Named moves come first, each a turn or a mirror and shown by rows before and after it. Which of them, in which order, take the first row of each pair that follows to the second? Write the first one first, as in the answered first pair.
move W:
[-1.73  1.28  0.70 -0.72 -1.47  0.72 -0.43  0.85]  ->  [-0.16  1.01  0.72 -0.15 -2.02  0.47 -1.42  1.06]
[-1.91 -0.88 -1.63 -1.63  2.25 -1.43  1.50  1.17]  ->  [ 2.72 -1.48 -1.18 -0.12  0.77 -2.00 -1.27  1.98]
[ 1.34  1.45  0.53 -0.46 -1.43  3.06 -1.07 -1.45]  ->  [-0.76  1.65  0.49 -1.17 -1.05  3.35  0.06 -1.85]
[ 0.45  0.53 -1.61 -1.05 -0.12  1.64 -0.36  1.05]  ->  [ 0.42  0.69 -1.68 -0.99 -0.07  1.49 -0.44  1.02]
move G:
[-1.20 -0.41  0.60  0.06 -0.19 -1.99  0.45  0.84]  ->  [-1.61 -0.39  0.61 -0.03 -0.17 -1.69  0.33  0.62]
[ 1.73 -0.83  0.30 -1.27  0.33 -0.99 -1.84  1.39]  ->  [-0.91  0.63  1.51 -1.74 -0.50  0.33 -2.06 -0.59]
[ 0.16  1.76  1.76 -1.89 -1.84  3.58  0.08 -2.02]  ->  [ 4.66 -0.25  1.17  1.09 -1.05  1.44  0.99 -1.10]
move N:
[ 1.84 -1.53 -2.41 -2.01  0.54  0.64 -1.35  3.24]  ->  [ 3.17 -1.72  1.13  1.57 -1.62 -1.26 -2.86  0.51]
[-0.30  0.83 -0.09 -1.92 -1.84  1.41 -2.83 -0.12]  ->  [-1.56 -0.03  2.00 -0.25 -1.64 -1.49 -1.97 -1.52]
[ 0.58 -0.28  0.04 -1.13 -0.99 -0.31 -2.02  1.55]  ->  [-0.12 -0.53  1.24 -0.04 -0.87 -1.80 -1.50  0.69]
Then:
Between the rows of a pair lie 2 to 3 moves.
[ 1.26 -0.83  0.31  1.68  0.32 -0.64  1.32  0.48]  ->  [ 0.60  0.95  0.43 -0.09 -1.30  1.91 -0.92 -0.15] => N, G, N
[-2.04 -0.38 -0.33 -1.79  0.27 -0.83 -0.18  1.15]  ->  [ 2.19 -0.27  0.01  0.73 -0.96  0.01 -1.64  0.61] => N, G, G
[-3.66 -1.52 -0.12 -2.01  1.38 -2.30 -0.43  2.43]  ->  [-1.61  0.92  2.50  2.98 -1.56  2.15 -0.83 -2.67] => N, W, G
[ 0.60  0.30  0.48  1.26  0.42 -2.58  2.11 -0.37]  ->  [ 1.41  0.87  1.61  0.85 -0.93 -2.64 -0.62 -0.45] => G, N, N
[ 2.70 -2.14 -1.60 -0.64  0.62 -1.07 -0.84  1.35]  ->  [-1.69 -0.01 -1.80 -2.45  0.37  2.29  0.48 -0.60] => W, N, W
[ 0.34 -0.21 -0.21  0.68  0.89  0.72  1.37  0.29]  ->  [ 1.31 -0.10 -0.37  0.39  0.40  0.76  0.17  0.94] => G, W
[-0.23  0.70 -1.17 -1.04 -0.42  2.20  1.31  1.55]  ->  [-1.86  0.21 -0.62 -1.62  0.01  1.13  1.94  1.51] => N, G, W
[-0.23 -0.08 -1.06 -0.45 -0.09  1.88  0.41  0.31]  ->  [-1.08 -0.19  0.94  0.83 -0.15  0.12  0.81 -0.97] => W, N, W
[-1.31 -0.31  0.89 -0.56 -0.67 -0.97 -1.47  0.59]  ->  [-1.80 -0.77  0.43 -0.64  0.21 -1.32 -0.12  0.78] => G, G, W
[ 0.59 -0.65 -0.86  0.46 -1.06  1.58  0.58  1.68]  ->  [ 0.99 -1.07 -0.21  0.87 -1.06  0.16  0.25  1.91] => G, N, G
[-1.50  0.09 -0.62  1.83  1.27  1.59  4.65 -1.86]  ->  [ 0.98 -1.45 -0.33  2.82  1.73 -1.36  4.40 -0.74] => W, N
[-2.10 -0.25  0.26  1.77  1.94 -0.39  3.40 -1.87]  ->  [-2.59  0.11 -1.77 -3.41  1.53  0.54  0.04  1.54] => G, W, G
[ 0.49  0.27  1.17 -0.03 -1.80 -0.25 -0.99 -0.66]  ->  [-0.40  0.28 -0.74 -2.05 -0.74  0.74 -0.10  0.75] => N, N
[-0.04 -0.79 -1.79 -0.14  1.57  0.32  3.23  1.33]  ->  [-0.53  1.07  1.25  2.14 -0.79  1.76  1.45 -2.34] => W, G, G
[-1.54  1.31  0.55 -0.49 -0.45  0.46  1.35 -0.27]  ->  [ 1.41  0.27 -0.84  0.44  0.02  0.02  1.64  1.01] => G, N, W
[-2.21 -0.64  2.23  1.07  0.66 -2.90  1.44 -2.16]  ->  [-3.25 -0.57  0.28 -2.86  1.08 -2.43 -0.02  0.63] => G, W, G
[ 1.89 -1.17 -0.75 -0.07  0.96 -0.37  0.07  1.04]  ->  [-0.80 -0.06 -0.29 -2.21  0.21  0.53 -1.08  0.83] => N, G
[ 2.52  0.63  0.08  2.57 -3.13  0.26 -2.66 -0.86]  ->  [ 1.12 -0.82 -0.90  3.95  0.09 -1.50  2.67 -1.18] => W, G
[ 2.16  0.30  1.95 -0.05 -1.10 -3.10 -1.22  0.42]  ->  [-0.22  1.84 -1.00 -3.57 -0.37  1.32 -0.18  1.35] => W, N
[-5.63  1.90 -0.42 -3.72 -0.16  3.79  0.52 -0.32]  ->  [ 5.94 -0.24  1.02  4.08 -2.20  1.42 -2.03 -0.54] => N, W, G
[-2.33  2.12 -1.12 -3.40 -1.97  0.62 -2.48  0.24]  ->  [-2.68  0.02 -2.63 -2.28  1.31 -1.68  2.57  1.13] => G, G, W
[ 0.61  0.46  1.54 -0.04 -1.04 -0.40 -0.72 -1.82]  ->  [ 1.97 -0.80  0.30  0.26  0.16 -1.70  0.37 -0.60] => W, G
[ 2.47  1.07 -2.19 -0.05 -0.85  2.29 -0.85  0.63]  ->  [ 1.83  1.39 -0.85  2.19 -0.88  2.36  0.58 -1.42] => G, W, G
[-0.76 -0.58 -0.44  2.19  1.38 -0.77  3.36 -0.94]  ->  [ 2.83  0.34 -0.28  0.29 -1.61  0.71 -2.78  0.52] => W, G, N
[ 0.54 -0.97 -0.21  1.25 -0.77 -0.75 -1.26 -1.73]  ->  [-0.05 -1.58 -1.11 -0.59  0.09 -1.60 -0.96 -0.06] => G, N, N
[-1.95  0.55  1.76 -1.46  0.80 -2.73  0.59  0.47]  ->  [-1.58  2.31  1.77  0.21 -0.13  1.20  1.62 -1.97] => G, N, G
[ 0.35  1.04  0.32  1.36 -0.60  2.33 -0.42 -2.10]  ->  [-0.21  0.43 -2.02 -2.00  0.65  2.01 -0.58  1.04] => W, G, G
[-0.81  1.17  1.92  0.01 -1.47  1.25 -2.01 -1.62]  ->  [ 2.97 -0.68  1.07  2.27 -0.44 -0.77 -0.83 -0.23] => W, G
[-0.06 -0.19 -2.75  0.31  0.57  0.63  2.85  1.08]  ->  [-0.40  0.13 -1.33  1.79  0.03  0.97  3.07 -0.70] => G, G
[-3.36 -0.20  1.01 -1.35  0.41 -1.77  2.74 -1.32]  ->  [ 0.94 -0.43  0.11 -3.34 -1.42 -1.52 -2.45  2.02] => W, G
